(in the rows, 100 means zero)
A state moves one step at a time under one of 6 hidden systems, and each row is a state written as 18 numbers. Each run below is a few steps of one system.
J581, run 1, 9 rows:
0: 114  82  94 116  99 120 101  86 107  95 131 109  95 140 124 101  85 109
1: 123 109 102 117 113 136 115  91  79 117  99  94 125 118  92 104 117 107
2:  73 108 107 108  86 128 103 113  84  87 115  92  90 113  79 110  85 131
3: 108  77 109 114 105 106 112 102 121  98 125  68 102 130 116 110  93  90
4: 120 121  74 112 104 106 121 108 100 122  99 107 124 116  81 113 107 122
5:  86  99 105 119  81 125 101  94  90 102 103  96  62 102 115 117  85 129
6: 107  95 123 104 111 100 116 100 106 109 104  48 118 106 103 111 117  92
7:  88 116  65 105  91  83 112 121 101 107 106 103 109 110  73 112  81 127
8: 111  78 102 121  78 110 108  89 115 117 103  93  64 103 139 107  90 100
J149, run 2, 9 rows:
0: 115 115 122 116  73 135 108 105  74 112 125 106  74 100  73  73 117  98
1: 120  95 103 115 107 105  73  73 121  88 137  66 128 100 130 104 119  98
2:  80  73  63  95 104  99  99 106  82 106  76 108 152 117  90  89  70  99
3:  96  95 140  87  71 124 126  99  66 111 110 113  66 120  85  76 102 112
4: 136 117 102 117 120  84  95  81 121  90 156  71 105 119 112 109 121  96
5:  92  84  41 131 103 122  83 115  95 109  79 108 144  99  91 101  71  92
6:  81  79 154  75  65 147 118  98  80 105  86 110  89 110 104  85 106 123
7: 117 119 109  87 124  51 108  75 109  84 157  77 102 136 111 112 111 118
8: 107  92  29 150 103 106 102 127  92 125  88 103 108 104  80 100  64  77
J308, run 3:
0: 102  95 103  92 115  68 112  84  86  96 108 113  63 120 112  97  83  93
1: 126 116  96 124 118 112 111 108  95 118  88  84 109  88  84 102 122  74
2:  81 124  92  92  94 113  75 102  97  74 105 129  99  87  86 103  97 129
3:  95  71 113  97 120  92 106 106 114  84  94  99  75 115 116 100  80  65
4: 124 123  91  99 100  97 132 118 106 128  93 103 122 108  71 106 120 108
5:  89 122  96 105 101  95  75  75  69  82 118 115  62  91 106 100  90 120
6: 104  81 107 115 128 115  95 118 126  90  79  79 107  90 107 108 102  52
7:  93 120  85  78  81  98 118 121 107 107  93 135 119 110  71 104  98 140
8:  99  93 119 107 109  82  99  77  79  90 123  93  38 110 121  95  85  86
J308, run 4 (9 x 18):
0: 112  91 108 100  56  78  88  82 123 121 103  86  82  61 137  89 116 101
1:  90  91 118  71  88  89  91  82 100 111  59  86 127  63 121  97 122 104
2:  67  76 108  75  69  82  98 103  71 107  88  87 113  87  87  69  87  98
3: 111  87 110  95  66  74  93 101 112 107 134  78 103  87  97  63 113  76
4: 122 103  87  82  91  76  79  71 110 109  96 116 130  78 123  83 124 101
5:  91  75 112  83  92 115  90  79  67 105  70 119 109  91 112  71  98  88
6:  96  87 131  82  89 108 103 109  92  92 121  84 126 109  76  67 113  84
7: 114 102  76  90 100  65  84  82 102  91 136 109 127 113 101  79 100 100
8: 129  81  85 115 100 120  89  76  90 115  89 126 102 101 126  79 102  78
J454, run 5:
0:  85  93 110  83  76  94  98 118  95 110  59 113  85  58  87  78 103  77
1:  90 106  86  82 121  63  87  93 102  97  55 111  98  65 112 109  98  87
2:  83  71  85 103 117 112 102 109  86 108  49 101 117  96 101  99  79  74
3:  78  90 124  73  85 105  99 113  89  93  69 126  80  78  86  77  97  85
4:  96 111  91  84 133  54  94  91  93  90  73 114  81  82 104 105  94  79
5:  97  84  79 113 130 122 101 117  90 101  63 111 120 103  88  98  84  67
6:  84  92 133  78  90 126  94 109  99  82  78 134  74  87  97  87 101  91
7:  95 111 105  79 142  54 109  92  96  87  83 103  76 101 105 115  95  86
8:  98  94  71 122 127 123 106 129  92  99  79 112 111 112  73 101  78  72
J969, run 6 (9 x 18):
0: 124 116  93 128 121 106 123  88  80 118 102  99  61 119 107 120  98 101
1:  98 102 116 118 114 128 101 115  95  98  99  53 124  93  82 106 114  81
2:  82  96  89 104  81 105  96 121 137  84 123  92 107 111 100 121  82 129
3: 125  78 102 103 109  89 129  94 119 118  92 107  79 127 129 109  94  85
4: 110 122  95 107 105 111 121 107  85 128  75  84 125  91  79 112 121 111
5:  79 104  94 124  81  95  87 103 103  93 124  63  73  86 107 116  85 115
6: 106  64 109  90 106  90 105 106 132 102  88  85 121 106 122  95 100  68
7: 102 114  75  93  78 100 117 108 103 126  80 124 116 100  89 110 100 137
8: 104 101 109 118  96  83 102  75  77 113 110  72  55  91 124 102  97  96
J624, run 7:
0:  97  75 111  87  62  93 111 109 138 106 102 112  77 104 122  97  91 106
1: 126 109 100  94  96  92 141 106 106 133  98  97 115 124  91 107 116 114
2:  86 117  88 126  80 109 101 111  85 120  86  75  83  70  90 114  96 116
3:  86  69 138  87  84 101 105 100 116  99  96  67  93  96 124 100 101  91
4: 100 108  91  77  84  77 112 103 115 107 112 100 139 113  90 102 107 132
5: 107 100  76 115  73  88 101  93  84 134  81 105  81  72 106  88  96  97
6: 100  91 143  93 107 116 113  91  81 105  96  63 109 103 102  94 121  87
7:  76 116  85  90  90  80  77  92 104  84 117  87 123  88 100 114  96 139
8: 107  68  85  97  84  80  97  91 101 119  82 111  96  89 123  74  87  71
J149, run 8:
0: 107  96  86 116  87 115 101 103 114 119  81  92 109  85 112 109 103 104
1:  85 105 117  79  97 103 106  98  94 100  85  90 118  96  97 109 110 122
2:  89 104  95  98  93  68 105  95  88 103 116  82  83 102  98 101  89 110
3: 116 100  91 116  90  97 113 118 115 119  98  90  97  92  89  95 106  80
4: 103 115 101  97  86 117  85  95 101 100  96 105 120  78  97  98 119 116
5:  87  87 102  91  99  80  94  77  83 104  94  79 104  98 123 100  93 108
6:  99  98 101  93 106  81 120 120  94 108  99  90 103 108  73  90  97  80
7: 111 118  97 111  78 109  87 101  99  99 121 112  86  83  88  84 111 103
8: 112  84  99 105 103 102  87  79 109 106  94  84 118  92 132 102 109  93
J454, run 9, 9 rows:
0:  92  88 111  86  91 105  90  98 109  77 123 119  98 116 103  87  90 105
1: 122 105 100  95 114  80 114  82  92 105 114 112  89 125 107  96 103  98
2: 109 117  92 112 115 121  99 102  85  97 109 103 119 110  78 101 107 104
3:  95  97 116 104  96 122  79  91 104  77 122 101  86 100 112  97 101 104
4: 111  96 112  88 111  79 116  97 114  96 117  89 102 124 105 105 104  96
5: 105 111  78 111  97 111 109 109  96 104 112 117 105 119  83 103  91 117
6: 113 106 115 116  92 120  91  86  94 101 115  96  77  90 112  95 113  98
7: 100 108 112  88 113  86 103 103 119  89 110  76 120 104  97 113 114 105
8:  91  91  76 113  88 107 100 106 105 100 114 106 100 120 103 107  74 118
J581, run 10, 9 rows:
0: 103 114  97  78  95  80  98  90  97 101  94 122 107  95  98  95 109 118
1:  91  92 100 105 104  92  85  82  79  93  99  97  82  92 113  90  88  88
2: 106  96 107  95  95 101  97 109 102 104  96  93 120  86  85  81 114  78
3:  89 104  92  84  90  92  86  98 109  83 110 124 103 101 101  96  91 118
4: 110  81 104 102 115 102  95  80  90 100  93 102  98 107 123  92  97  79
5: 104 115 106  92  98 109 103 109  85 104  96 109 114  93  70  84 115  97
6:  83  95 102  99  92 102  79  99 108  73 121 108  84 102 107  98  85 107
7: 119  86  98 103 121 106 102  94 106 104  93  94 126 111 111  96 108  75
8:  95 119  94  91  94 112 106 109  86 101  93 131 100 102  74  96  99 120
J969, run 11:
0:  89 132 104  97 110 113 120 130 105  86 119  96 112 125  57 124 101 135
1: 119 102 103 129 119 100 111 112 130  88 128  93  48 118 111 120  91  78
2: 116  96 124  99 115 143 126 124 126 108  67  94 129 104  92 116 126  88
3:  75 122  98 107  87 103 119 115 105  99 107  89  75 112  92 141  83 155
4: 113  79 117 112 125  74 125 111 117 106  99  62  69 111 113 107  95  50
5: 107 116  91  99  81 121 116 140 134 119  76  98 142  81  68 110 123 110
6:  89 105 108 112  71  92 104  88 114 104 112  88  39  93 136 131  87 139
7: 103  75 118  84 138  74 120 102 105 110  56  66 121  96 111 105 110  52
8:  81 123  62 107  55 100 106 140 107 119  90 110 112  76  56 104  90 134
J624, run 12, 9 rows:
0:  98 135 107  88 114 118 120 119  88 112  62 104 127  87  62 118 125 120
1:  68 110 113  91  91  68  88 101  99  89  82  90  46  58 109 112  90 102
2: 112  82 122  73 113  65 117 115 134  96 105  76 128 108  93  87 117  60
3: 107 141  75  96  77 106  85 113 107 107  94 129 126  64  68  96 123 126
4: 105  93 123  94 111  91 101  75  89 113  53 104  56  69 138 104 109  77
5:  80 108 122  69 136  79 116 115  91  80 101  67 144 119  64 106 108  96
6:  88 122  66 102  63  72  59 109 114  88 115 124  82  51  88  82  93 106
7: 143  77 133  88 120 106 115  81 112 117  73 108 101 100 130  81 132  50
8:  80 146  92  86 132 108  99 106  73  84  89  99 144 100  58 127 112 142

Which system made each run below?
run 13 (2 x 18):
0: 117  99  81 117  89  91  96  90 100 117  98 104  86  86 115  94  99  91
1:  98 106 110  93  88 107  92  93  98 107  85  92 110  73 105  99 117 110
 => J581
run 14, 2 rows:
0: 102  84 100 108 105 135 107  92 102 107  68 122  90 110 127 116  89 108
1:  84 101 134  93 103 122 123 111  90  97 102  75 104 121  84 113 103 118
 => J308
run 15, 2 rows:
0:  83 114 113  85  94 126  88 108 100  82  82 128  94  83  91 104 105 119
1: 103 101 108  84 120  61 113  89 107  95  95 107  70 108 117 111  94  93
 => J624
run 16 (2 x 18):
0:  97 117  89  84  82  52 111 112 112 110 108  99  92  90  84  99 101 111
1: 121 101 102 110  88  93 106 108 110 125  87  85  99  70  98  86 122  71
 => J624
run 17, 2 rows:
0:  96  89  89 113 119  94  99  79  48 105 109  82 106 120  95  83  83  86
1:  93  95  98 117  93 119  66  89  83  78 141  86 108 102  98  80  95  98
 => J624
run 18:
0:  75 101 107  70  96  93  98 104 102  78  90 140  81 106  97 102  82 121
1: 112  88 117 103 121  81 128 108  95 109 100  78  76 116  96  96  99  61
 => J308
run 19, 2 rows:
0:  90 128  99 117 126 123 119 134 104  96  86  79 106 104  64 136 102 110
1:  69 100  97 109  59 109  79 112 121  85 117  91  76  80 109 114  82 135
 => J149
run 20, 2 rows:
0:  95 101  75 118  82  98  80  96 100  97 122  92 105  92 101  94  89 108
1: 112  74 103  97  97 103  92  80 107 101 103 101 111 109 129  89 100  89
 => J969
run 21:
0:  99 105 117  85  91 100  93  92 111  98  83 114  87  76 115 100 115 106
1:  88 104 106  84 123  74  92  90  88  86  90  89 103  92 101 101 100  91
 => J581
run 22:
0:  94  89  91 112  90 111  70 113 116  92  92  86 120  64  98  87 104  72
1:  94  88 105  67  72  92 102 107 125  97  94 134 109 102 104  88  98 114
 => J308
run 23:
0:  64  89 108  66 119  62 125 110  81  96  78  77 120 119  82 107  80 106
1: 102 120  96 110  70  81 116 124  93 108 131 107  48  98  64  82  92  98
 => J149
run 24, 2 rows:
0: 104  90 112 124  99 101  99 103  76  99 117  85  49  94  93  75  90  55
1: 118 119  98 102  89 108  81 118 141  90 119  92 139  75  81  94 133  94
 => J581
run 25 (2 x 18):
0: 107 115  78  93 117  53 107  95 102 105 102  95 104 100  95 107  98  98
1: 109 105  82 122  90 113  94  99  84 117  82 115  77  76  98  90  97  87
 => J308
run 26, 2 rows:
0:  90  69 119  75 126  98 104  84  86  82  93 108 108 132 117  91  86  87
1: 108 108  97  97 121  95 111 111  89  84 123 129  81 134  73  88  87  87
 => J149
run 27, 2 rows:
0: 106 120 110  79 113  97  94 105 117  74 105 140  91  99  87  98 110  99
1: 119 118  84 106 132  81 102 102 111  98  85 121  83  93  98 111 103  80
 => J624
run 28:
0: 102  80 102 108  96  92 104 100 102 103 101  97  73 104 113  90  86  77
1: 109 106 108  83  94 102 108 104 104 110  90 101 132  95  89  91 122 102
 => J969
run 29 (2 x 18):
0:  95 115 114  98 109 124  91 100 112  79 110  99 108 104 101 121 109 125
1:  84  85  85 101 120  87 106 100  99  92  93  94 100 123 110 118  70 102
 => J308
run 30, 2 rows:
0: 112 111  84  97  97  69  99  94 125 104 103 108  90  91 115 111 103 108
1: 103 104  89 107 109  94  95  85  88 114  71  98  93  77 116 108 101  95
 => J581
run 31, 2 rows:
0: 107  91 122 104  81 111  96  90  80 105 121  80 101  97  96  72 113  86
1:  91 104  87  95  90 100  80 100 104  85 126  96 138 103  89  92 101 117
 => J581
run 32 (2 x 18):
0: 104 100 117 103 107  92 125 112  90 110 113  63 105 115  79  98 106  87
1: 106 125  65 115  93  85  81  93 100  99 124 102 108  88  93 101 100 117
 => J308
run 33 (2 x 18):
0:  87 107  89 134 112 137  77 110 103  74 118  93  87 100  96 118  85 103
1:  87  65 107  91  86 116 100 110 139  89  94 104 110 114 125 110  83 106
 => J149
run 34:
0: 116 127  84 102 119  69  96 102 105  94 116 106  95  94  82  99 108  87
1: 113  96  80 122 114 134  86  99 112  96  94 112 119 105 111 109  99  93
 => J454
run 35:
0:  85  71 107  95  87 114 102 116 111  99  93  80 131 104  98  93  92  92
1: 105 104  85  90  82  75 115  97 113 110 114 112 101 118 105 105  92 132
 => J969
